Rows are one point carried round by a steady rotation, each followed by how many steps it has turned.
The counts run from 0 to 554.
[ 0.62 -0.39  1.24 -0.93 -0.85 -2.23 -0.15 -0.95  2.59  2.40 -0.40 -1.33
  1.20 -3.12  0.35  2.84 -0.16 -0.40 -0.71 -3.23 -0.21  1.53  1.40 -1.46
  0.69 -0.39  0.27 -3.18  0.85  4.48  0.20 -1.24 -2.90 -1.56  2.86  0.72
  2.62 -0.30 -1.10 -0.87  2.86 -0.68 -2.49  0.70  0.21 -0.67  3.04 -2.34
  1.28  1.68 -0.79 -3.30  2.14  2.06  2.44  1.92  0.59 -1.44 -0.54  0.81
  1.65  0.21  0.19 -0.30 -1.42  0.72  0.76 -0.77  1.71  0.30 -0.22 -0.27
 -1.93 -0.13  1.94  4.57 -1.12 -1.45  2.84] -> 342
[-0.08  0.06 -1.24  1.57 -1.16 -0.38 -0.96  0.39  3.10  1.54 -1.00  1.33
  3.66 -3.09  2.42  4.08  0.02 -1.37 -0.88 -1.15 -0.77  2.20 -0.45 -1.13
  0.10  1.11  0.25 -0.68  1.10  2.03  0.02 -1.74 -4.22 -2.66  1.04  1.16
  2.21  0.01 -0.91  0.14  0.81  1.49 -0.62  0.44  2.65 -0.83  2.75 -2.25
  2.32  2.32  0.17 -3.13  2.08  2.00  1.54  2.86  0.23 -1.77 -0.86  0.83
  2.09 -0.14 -1.04 -0.44  1.39  1.52  1.24 -0.93 -1.30 -2.52 -0.41 -0.44
 -1.76 -3.27  1.51  3.84 -0.92 -1.25  1.40] -> 289
[-1.35 -0.70  3.14 -1.27 -2.18 -1.22 -1.26 -0.54  1.98  0.58 -1.12  0.30
  2.90 -2.09  0.07  2.20 -0.06 -1.13 -0.87 -0.19 -1.34  2.79 -0.40 -2.48
 -1.64 -3.74  2.06  0.12  0.33  1.89 -0.44  0.63 -1.61 -1.87  2.61  0.25
  1.25  1.67 -1.60 -0.57  0.72  0.12  0.34 -3.55  2.31 -0.72  3.33 -1.96
  3.02  1.26 -0.39 -0.47  2.00  0.32  1.73  4.31  2.11 -2.70 -2.93  0.18
  1.04 -2.82 -1.40 -0.73  0.21 -0.27  0.55 -1.10 -1.70 -2.80 -0.81  1.07
 -1.21 -0.83  2.30  3.01 -1.17 -1.78 -1.54] -> 358
[ 0.19 -0.54  1.74 -0.54 -1.69 -0.63  1.01 -1.43  2.09  0.67  0.18  1.23
  2.16 -1.98  2.33  2.09 -1.00  0.76 -0.40 -1.29 -0.52  3.80  0.61 -3.65
 -1.55 -1.51  0.33 -2.41 -0.61  1.57 -2.62 -1.85 -4.02 -2.11  0.57 -0.20
  1.18  1.33  0.39 -0.23  2.01 -1.14  1.24 -0.38  2.03 -2.60  3.97 -1.01
  1.52  0.68  0.18 -2.20  2.53  1.24  2.91  2.62  3.13 -0.70 -0.42 -1.39
  1.75 -0.22 -1.45  0.38  0.57 -0.29  1.14 -0.31 -1.35 -0.16 -1.66 -0.99
 -0.97 -0.28  1.77  3.35 -3.79 -1.15  0.19] -> 212
[ 2.49 -0.53  0.37  0.59 -0.42 -1.56  1.97 -1.75  3.21  1.91 -0.66 -2.42
  0.94 -2.60  0.69  1.79 -0.39  0.11  0.24 -0.81  0.10  0.96  0.11  1.27
 -1.84 -2.36  1.83 -1.86  1.64  1.86  0.44 -0.99 -4.55 -1.59  2.00  1.67
  3.14  0.34 -1.40 -1.86  1.80 -0.64 -1.14  0.03  1.26  1.23  3.95 -2.31
  2.02  0.85  0.29 -4.53  1.66  1.77  1.81  1.64  0.35 -2.31  0.33 -2.30
  1.16 -1.81 -0.58 -1.38 -0.27  1.57 -1.53  0.48 -0.17  0.54 -2.93 -0.81
 -0.63 -0.26  1.16  3.11 -0.74 -0.13  1.94] -> 389
[-0.65 -1.43  0.72 -1.49 -2.10 -0.28 -2.45 -0.55  2.14  0.68 -1.03 -0.79
  2.08 -1.76 -0.14  3.05  0.30 -1.19  1.03 -0.93 -1.08  0.83 -1.51 -2.26
  0.24 -2.56  1.42 -2.07  1.68  3.19  0.95  0.55 -2.59 -1.96  3.12  2.12
  1.99  0.79 -0.27 -1.43  1.84 -1.14 -1.13 -1.13 -1.25 -1.06  2.73 -3.47
  2.66 -0.47 -1.10 -2.99  2.76  2.78  0.98  3.10  0.42 -1.64 -2.17  0.31
  1.35 -2.24 -1.50 -0.88 -0.78  1.23  1.26 -1.24  0.26 -0.26 -0.80  1.94
 -0.81 -1.83  1.29  2.64  0.04 -0.03 -0.26] -> 345
[ 1.78  0.51  1.62  0.61 -2.05  0.97  0.73  0.09  1.29  0.56 -0.24 -1.07
  2.65 -2.54  3.02  2.38  1.00  0.32  0.67 -2.93  1.30  1.75 -2.53 -0.53
 -0.35 -0.51  1.92 -0.80  0.48  0.85  0.04  0.27 -2.36 -1.79  0.01 -1.24
  4.76  0.96 -1.58  0.04  0.68 -1.34 -0.26  0.56  1.63 -2.28 -1.12 -4.46
  0.74  1.82 -0.76 -4.54  1.10  2.76  0.27  2.88  0.59 -1.70  1.48 -1.23
 -0.10 -0.51 -0.99 -1.18  1.88  1.60  1.04 -1.93 -2.32 -1.22 -1.57 -2.94
  2.79 -1.93  0.36  0.83 -1.66  1.77 -0.78] -> 380
[ 1.95  0.51  2.29  2.29 -0.74  0.57  0.46  0.74  1.09  1.37 -0.18 -0.22
  4.33 -3.95  2.30  3.17 -0.73 -1.16 -0.76 -3.23  0.22 -0.60 -0.58  1.12
  0.52 -0.78  1.28  0.58  0.79  2.99  1.07 -1.07 -2.21 -1.15  2.29 -1.54
  1.42  0.01 -3.91  0.59  0.25  1.38 -2.45 -0.84  2.48 -1.26  0.01 -4.06
  1.88  2.64 -2.20 -3.00 -0.04  0.09  0.06  0.68 -1.19 -2.71 -0.55 -0.26
  2.26  0.64  0.61 -2.49  2.05  1.58 -0.86 -1.76  0.16 -2.94 -0.05 -1.61
 -0.23 -0.48  0.98  2.59 -0.41  1.10  0.69] -> 239
[ 0.13 -0.16  1.27  0.99 -0.33 -1.40 -0.55 -2.94  0.10  0.06 -1.51 -0.11
  2.15 -2.77  1.76  2.02  1.38 -1.74 -1.15 -2.21  0.27  1.65  1.13 -0.96
 -3.92 -2.91  0.95 -0.98  2.03  0.96 -0.03  0.60 -3.98 -1.38  1.79  0.84
  2.57 -0.93 -2.36  0.31 -0.91  0.25 -2.70 -1.48  3.55  2.11  2.32 -2.21
  3.05  1.82 -0.06 -2.35  1.06  0.70  0.81  2.89  0.74 -1.93 -2.38 -1.29
  1.78 -0.73 -0.43 -0.78  1.23 -0.32  0.78  0.08 -0.81 -4.56 -2.44 -1.05
  0.79  0.21 -0.22  2.78 -1.57  0.30 -1.71] -> 50
[ 1.44 -0.61  4.48 -1.82 -2.16 -1.99  0.13  0.72  2.54  1.98 -0.74 -1.87
  2.05 -3.00 -1.33  1.27 -0.96 -0.09 -0.93 -2.94  0.21  0.26  1.46 -1.20
  0.65 -2.08  2.30 -1.35 -0.24  2.92 -1.34 -1.67 -2.18 -1.71  2.74 -0.81
  1.24  2.34 -0.68 -1.96  2.90 -1.18 -1.15 -0.27  0.45 -1.40  3.45 -1.41
  1.58  1.46 -2.01 -0.76  1.85  0.69  3.55  2.13  0.64 -1.88 -0.92 -0.34
  2.02 -1.31 -0.17 -1.50 -0.60 -1.06  0.98 -1.50  1.29  0.04  0.64  0.81
 -2.36  1.41  2.10  3.71 -2.08 -1.50  1.15] -> 407
[ 2.37  0.03  2.84  0.53 -2.77 -0.49  0.00 -0.82  2.87  0.51 -0.58 -1.87
  1.99 -2.27  0.87  1.84  0.37 -0.07  0.48 -1.98  0.67  0.76 -2.07  0.07
 -1.79 -1.10  3.68 -2.33  0.31  2.16 -1.37 -1.07 -2.25 -0.42  0.83 -0.28
  3.60  1.85 -1.63 -0.87  2.09 -1.34 -0.42  1.55  0.57 -1.49  2.37 -3.79
  0.33  1.76 -0.37 -3.97  1.82  4.31  0.85  1.47  1.18 -2.00  2.93 -1.39
 -1.35 -1.15  0.84 -1.28  0.02  1.76  0.59 -0.56 -0.61  0.55 -1.09 -1.71
  0.69 -1.26  1.04  2.43 -1.23 -0.11  0.85] -> 9
[ 0.85 -0.14  3.51  0.95 -2.03  0.70 -0.70 -0.15  1.91 -0.71 -2.67 -0.10
  2.58 -2.82  1.77  0.75 -1.63 -2.01  0.67 -3.17  2.03 -1.01  0.29 -0.64
 -0.76 -2.40  1.61 -2.51  1.01  3.07 -0.10 -1.24 -4.58  0.20  0.94  0.01
  0.65  2.83 -2.32 -0.08  2.12 -2.00 -0.82 -0.04  1.71 -0.03  5.44 -1.94
  0.81  0.94 -0.33 -2.06  1.36 -0.33  0.71  0.32  0.72 -1.80 -1.32 -2.11
  2.54 -0.26 -0.08 -1.55  1.96  0.32 -0.78 -4.06 -1.40  0.21 -1.17 -0.77
 -0.67 -1.14 -0.26  1.86 -1.79  1.88  1.09] -> 543
[ 0.43 -0.48  3.67 -1.23 -0.80 -2.11 -0.40  0.08 -0.02  2.03 -1.26  0.23
  2.34 -3.22  0.06  0.84 -0.05 -0.49 -0.36 -2.06  0.86 -0.43  1.90 -1.56
 -0.08 -2.49  1.43  0.23  0.86  2.75  0.14  1.08 -3.60 -2.63  2.44 -1.87
  1.87  1.29 -1.57 -1.19  2.05 -0.51 -1.52 -2.35  0.44 -0.63  2.19 -2.56
  2.74  0.69 -2.71 -0.38  0.76 -0.10  2.93  3.76 -1.00 -1.02 -4.25 -0.78
  3.24 -1.09 -1.44 -1.52  0.05 -1.77 -0.10 -2.73  0.95 -2.78 -0.52  0.53
 -1.18  1.30  1.40  3.08 -1.00  0.30 -0.77] -> 36
[ 0.73  0.05  2.98 -0.95 -1.13 -0.51 -1.06 -0.93  2.09 -0.33 -2.06 -1.11
  0.78 -4.75 -0.23  1.54 -0.55 -2.08  0.20 -3.60  2.71  1.72  0.36 -0.95
 -0.53 -1.04  1.14 -2.76  0.73  2.82  0.02  1.52 -2.32 -1.36  2.65  0.31
  4.16  0.89 -1.58  0.70  1.17 -2.95 -2.41  1.06  1.11 -0.24  0.94 -3.93
  0.66  1.23 -0.10 -3.35  0.81  1.04  1.76  2.55 -0.60 -2.00 -0.22 -0.13
  1.35  0.48  0.71 -0.47 -1.29  0.78  1.56 -3.46 -0.60 -0.84 -0.33 -3.13
  0.09  1.62  0.53  2.46 -2.37  0.18  0.89] -> 105
[-0.05 -0.43  2.59 -1.14 -3.81  0.87 -1.37 -1.95  0.90  0.43 -0.37 -0.82
  3.12 -1.91  0.60  2.92  0.20 -3.04  0.68 -2.98 -0.64 -1.08 -1.83 -3.24
 -1.71 -3.83  2.83 -2.71  0.63  1.05 -1.11 -2.28 -2.26 -0.67  2.03 -0.07
 -0.34  1.65 -1.09 -0.18  1.61 -2.34 -3.43  0.65  0.14 -2.02  2.44 -3.00
  1.59  0.79 -2.07 -1.75  0.31  1.23  0.53  1.69  1.67 -2.44 -0.97 -2.15
  1.43 -0.03 -0.19 -2.08  1.10  0.00  1.53  1.17  0.06 -0.55 -3.17 -0.26
  0.81 -1.69  0.70  1.50 -2.80  0.63 -0.98] -> 204
[ 0.23 -0.25  3.83 -0.95 -3.39  0.19 -0.17 -0.77  0.67  3.23 -0.10 -3.10
  3.25 -1.13 -0.50  3.14  2.75 -1.59  0.70 -3.03 -0.26 -1.71 -1.71 -1.08
  0.06 -2.60  2.49 -1.21  1.29  2.03  0.24 -1.22 -1.38 -1.13  0.95 -1.61
  2.66  1.55 -0.80 -0.32  2.86 -2.05 -3.24 -0.78  0.74 -1.19  0.69 -3.09
  2.53  1.59 -4.39 -2.77 -0.10  1.08  2.38  4.31  0.50 -2.07 -1.10  0.05
 -0.38 -0.51 -0.47 -1.84  1.57  0.18  0.86  0.83  1.23 -0.45 -0.79  0.00
  0.76 -1.38  2.27  1.94 -0.75  0.14 -0.17] -> 138
[ 0.88 -0.31  3.01  0.66 -0.08 -2.27  0.19  0.12  2.22  1.11 -1.90 -0.83
  2.02 -2.01  2.21  0.92 -0.16  1.50 -0.39 -2.71  0.65  0.98  1.11  0.83
 -1.34 -1.23  0.04 -1.71  0.41  4.93  1.12  1.43 -4.12 -0.39  1.23 -0.61
  2.99  0.97 -1.88 -1.67  1.04 -0.05  0.72 -2.29  2.74  0.82  4.13 -1.80
  1.95  2.09  1.41 -1.69  2.11  0.98  1.45  1.63  1.38 -1.87 -0.96 -1.07
  1.09 -1.41 -0.04 -1.02  0.27  0.60 -0.66 -3.93 -0.26 -1.31  0.50 -0.33
 -1.27 -0.14  0.95  3.13 -0.30  0.46  0.64] -> 548
[ 1.46 -1.26  0.41  0.60 -0.72  0.26  1.18  0.33  1.92  1.61  0.35  0.10
  2.75 -2.25  2.47  2.39 -1.49  1.04  0.19 -0.93 -1.17  1.89 -0.48 -1.15
 -0.45 -2.45  1.39 -0.87  0.86  4.15 -0.07 -1.07 -5.18 -2.36  2.74  0.57
  0.72  0.66 -1.05 -2.95  0.86  1.03  1.02 -1.02 -0.28 -1.71  2.83 -2.54
  2.59 -0.12 -0.08 -2.63  2.75  3.10  0.70  2.44  1.51 -1.32 -0.77 -2.51
  2.12 -1.96 -1.66 -1.44  0.10  2.02 -0.71 -1.23  0.05  0.12 -1.16  1.47
 -0.78 -0.64  1.78  3.04 -0.21 -0.12  0.16] -> 19
[ 0.46 -0.53  2.25 -1.05 -1.70  0.06 -0.23 -0.10  1.86  3.18 -0.36 -0.24
  2.66 -2.94  0.59  3.41 -0.23 -1.46 -0.04 -2.26  0.06  1.32 -1.59 -1.51
  1.09 -0.59  0.72 -0.34  0.82  3.47  1.36  1.31 -0.27 -3.15  3.08 -1.45
  2.57  1.25 -2.08  1.99  1.52 -0.81 -1.36 -1.69  1.30 -2.75 -0.39 -5.66
  1.14  0.35 -2.63 -3.58  1.23  1.57  1.43  4.46 -0.94 -2.78 -1.12  1.44
  1.29 -0.45 -1.14 -0.09 -0.35  1.95 -0.55 -2.56 -0.43 -0.58 -0.68 -0.92
 -0.53 -0.08  1.98  2.68 -0.65 -0.20  0.69] -> 297
[-0.19  0.04  1.63 -1.00 -2.79 -0.16  0.50 -2.44  0.94  4.76 -0.11  1.04
  2.99 -2.31  1.73  3.37 -0.13 -1.09  2.24 -3.51 -0.33 -0.26 -0.87 -3.33
 -0.71 -1.56 -0.02 -3.70 -0.42  3.40  1.02 -0.74 -4.85 -1.97  0.57 -2.04
  2.72  0.65  0.05 -0.08  1.75 -2.09 -0.46 -1.41  0.87 -0.90  1.62 -2.01
  1.61  0.05  0.37 -3.39  1.47 -0.59  2.07  2.73  2.12 -1.11 -1.73 -1.10
  1.20  0.20 -1.75 -0.25  1.53 -0.97  0.08 -0.58  0.07 -1.47 -2.51 -1.65
  0.11 -0.95 -0.23  0.96 -2.12  2.10 -0.11] -> 208
[ 1.53 -0.62  2.39  0.10 -1.32 -0.33 -0.32 -0.61 -0.44 -1.71 -1.59  0.60
  2.11 -4.06  1.04  0.34 -0.65 -0.60 -1.01 -1.43  0.84  2.53  1.95 -2.98
 -3.00 -4.06  2.86 -0.40  1.49  2.84 -0.47  0.31 -3.52 -2.02  3.37 -0.66
  1.03  0.98 -1.91 -0.39  0.56 -0.55 -1.66  0.21  0.84 -1.57  1.25 -3.95
  1.56 -0.25 -2.02 -1.94  1.27  2.06  1.42  3.58 -0.82 -0.89 -1.82 -2.01
  3.24 -0.15  0.35 -0.88 -0.30  1.28  1.18 -2.60 -0.63 -2.71 -1.43  0.50
  0.02  1.67  1.76  2.37 -1.39  0.88 -2.22] -> 102
[-0.89 -0.29  1.93 -2.23 -1.37 -2.56 -0.52 -1.05  1.65  3.77 -0.66  1.31
  2.63 -2.38  0.27  2.33 -0.09 -0.79  0.50 -2.11 -0.99  0.88 -0.13 -2.56
 -0.32 -1.10  0.03 -1.04 -0.06  3.32  1.58  1.28 -3.03 -3.60  1.74 -1.72
  2.95  0.87 -0.59  0.19  1.33  0.12  0.39 -4.05  1.30 -0.58  2.10 -2.27
  2.31  0.68 -0.31 -1.12  2.43 -0.42  2.84  4.32  1.25 -1.94 -3.20  0.90
  1.33 -2.28 -2.73 -0.25  0.32 -1.27 -0.28 -1.66 -0.66 -3.14 -0.42 -0.10
 -2.06 -0.35  1.49  2.76 -1.49 -0.28 -0.04] -> 356
[ 1.96  0.26  0.66 -0.79 -0.96 -3.05  1.45 -1.43  1.41  3.47  0.14 -1.06
  2.05 -3.52  0.13  3.59 -0.16 -0.62 -0.11 -3.63 -0.76  0.26  0.57 -1.20
  0.88 -0.40  1.61 -1.25  0.80  1.35  0.36 -0.72 -3.67 -3.28  1.92 -1.52
  3.33 -0.53 -0.63 -1.14  1.54 -0.31 -3.72 -0.17  0.36  0.43 -0.01 -2.53
  2.11  1.11 -1.59 -3.41  1.22 -0.29  3.03  2.33 -0.19 -1.73 -1.31 -0.33
  2.09 -0.17 -0.62 -1.10  0.00 -1.53 -0.16  1.86  1.87 -2.95 -2.62 -1.74
 -0.36  0.91  0.18  3.56 -2.42 -0.11  0.87] -> 195
[ 0.46  0.63  2.16  0.61 -1.16 -2.17 -0.97 -2.57 -0.46  0.83 -1.33  0.13
  2.81 -3.09  1.43  2.02  1.29 -0.72  0.06 -2.58  0.25 -0.18  0.69 -1.25
 -2.56 -1.88  0.66 -1.43  1.29  2.32  1.16  1.31 -4.96 -1.40  0.91 -1.63
  3.21 -0.61 -2.56  0.07 -0.06 -0.09 -2.37 -1.78  2.81  1.45  1.95 -3.18
  2.29  1.59 -1.50 -2.23  0.87 -0.66  0.89  2.15  0.29 -1.37 -2.49 -1.53
  1.17  0.04 -0.46 -1.01  1.51 -0.83  0.09 -0.30 -0.48 -4.46 -2.81 -1.04
  1.39 -0.57 -0.33  1.80 -1.23  1.78 -1.71] -> 49
[ 0.19  1.08  1.29  0.94 -1.09  0.29 -1.42 -1.29  2.84 -2.76 -0.65  1.31
  2.79 -4.22  2.45  3.20 -1.15 -1.12  0.15 -3.97 -0.11  2.48  0.07 -1.50
  0.17 -1.12  0.96 -2.17  0.34  2.64 -0.60 -0.17 -3.30 -0.29  1.01  0.51
  2.73  0.33 -2.19 -0.57 -0.43 -0.18 -0.32  0.53  2.03 -1.01  2.35 -3.66
  0.40  2.20  2.20 -2.44  1.32  1.65 -0.25 -0.40  2.48 -2.88 -0.36 -1.55
  2.48 -0.56  0.82 -1.82  0.72  0.51  1.57 -2.25 -1.73 -2.46 -0.86 -3.10
 -0.26 -0.94 -1.02  2.15 -2.42  0.69 -0.18] -> 110
[-0.50 -0.20  1.66  0.55 -1.83  0.30 -1.24  0.85  1.24 -0.20 -1.67 -1.22
  3.11 -2.60  1.40  2.92  1.67 -1.44 -1.08 -2.60  0.04  1.41  0.17 -2.40
  1.47  0.12  1.46 -1.66  1.89  2.39 -1.14 -1.80 -2.78 -0.37 -0.41  0.31
  2.02  0.67 -0.73  0.43  2.91 -0.89 -2.29  2.35  1.66 -1.89  2.77 -3.35
  0.92  2.77 -3.45 -2.93  1.00  2.95  2.02  2.10 -0.12 -0.22 -0.39  1.29
  1.86  2.04  0.47 -0.95  0.70  0.86  2.55 -1.97 -1.26  0.08  1.02 -0.22
 -0.01 -2.67  1.58  3.88 -1.91 -0.64  1.16] -> 283
[-0.16 -0.72  1.37 -0.62 -2.21 -0.09  0.37 -2.12  2.98  0.87 -1.07  1.13
  2.19 -1.88  1.90  2.29 -0.15 -0.18 -0.08 -1.75 -0.58  2.56  0.75 -3.49
 -2.95 -2.94  0.91 -2.62 -0.64  1.48 -2.05 -1.34 -4.25 -1.25  0.66  0.48
  0.75  1.59  0.30 -0.68  0.95 -1.20  1.04 -0.96  2.47 -1.13  4.80 -0.62
  2.59  0.78  1.04 -1.95  2.41  1.25  2.40  2.86  3.25 -1.29 -1.18 -1.96
  1.59 -0.94 -1.28 -0.71  1.22  0.07  1.10  0.18 -1.08 -0.55 -1.93 -0.58
 -1.72 -1.05  1.30  3.06 -3.05 -1.12 -0.88] -> 211
[ 2.27 -0.61  0.91 -0.23 -1.95  0.41  1.69 -0.48  0.65  2.68 -0.30  1.01
  2.31 -2.91  2.05  2.17 -0.82  0.15 -0.56 -1.25  0.94  2.59  0.93 -3.59
 -2.21 -0.91  1.65 -0.58  0.88  1.44 -1.23 -1.97 -3.28 -2.65  2.21 -1.17
  0.54  0.86  0.38  0.76  2.46 -0.24 -1.76  0.71  1.33 -1.98  0.77 -1.53
  2.15  0.89 -2.87 -2.75  0.57  1.35  3.37  4.27 -0.25 -0.40 -0.90 -0.93
  3.18  0.89 -0.75  0.20  0.98  0.64  1.27  0.31 -0.09 -1.40 -1.31 -0.29
 -0.28 -0.03  3.11  3.35 -2.04 -0.69  0.09] -> 148
[ 1.87  0.96  5.21  0.79 -1.93  1.39  0.82  0.27  0.87  0.12  0.28 -1.53
  3.29 -2.19  2.16  1.66 -0.21  0.11  0.16 -4.37  0.94  0.09 -0.98 -0.95
  0.02 -3.03  2.55  0.29 -0.96  0.87 -1.29 -0.04 -0.97 -0.11  0.82 -2.60
  2.87  2.83 -2.12 -0.40  0.99 -1.41 -0.59 -0.74  1.71 -3.49  0.26 -3.19
  0.87  1.96 -1.73 -2.30 -0.18  1.05  0.60  1.40  2.01 -2.31  0.19 -2.36
  0.50 -0.51 -0.11 -2.26  2.22 -0.62  0.52 -2.65 -0.93 -0.76 -1.64 -3.10
  2.14  0.24 -0.22  1.67 -2.43  2.41 -1.04] -> 316
[ 2.22 -0.20  3.13 -1.83 -1.67 -2.86  1.68 -1.64  0.94  1.06 -0.65 -0.75
  1.67 -2.74  0.13  0.75 -1.11  0.32  0.41 -3.13 -0.39  0.37  1.17 -1.85
 -1.25 -2.62  2.34 -1.46 -0.39  0.78 -1.38 -0.30 -4.35 -3.11  1.17 -2.04
  2.54  1.10 -1.17 -2.14  2.11 -1.25 -1.39 -1.06  0.32 -1.04  2.16 -1.94
  0.95  0.02 -1.27 -1.91  1.83 -0.16  3.83  0.72  1.88 -1.32 -0.67 -3.27
  2.46 -1.51 -1.27 -1.58 -0.67 -2.56 -0.79  0.50  0.72 -1.03 -3.21 -2.54
 -0.58  1.97 -0.64  3.50 -3.47 -0.04  0.53] -> 260
[ 1.28 -0.12  2.76  0.94 -2.41  1.56  1.07  1.21  1.50  2.36  0.94 -0.33
  4.69 -1.15  3.47  3.29 -0.71  0.49  0.41 -2.42 -1.16 -0.36 -2.11 -1.64
  1.99 -1.21  1.67 -0.02 -0.11  2.32 -0.79 -2.89 -2.48 -1.22  0.43 -2.73
  0.66  2.13 -0.56 -1.90  2.15  0.48  0.08 -1.24  0.70 -4.20  1.37 -2.45
  1.87  1.28 -2.17 -1.50  1.51  1.64  1.06  1.70  1.91 -1.61 -0.22 -0.87
  0.91 -0.42 -1.53 -1.98  2.93  0.75 -0.06 -1.31 -0.32 -0.06 -0.38 -0.15
 -0.42 -2.36  1.58  2.66 -1.71  0.89  0.59] -> 78
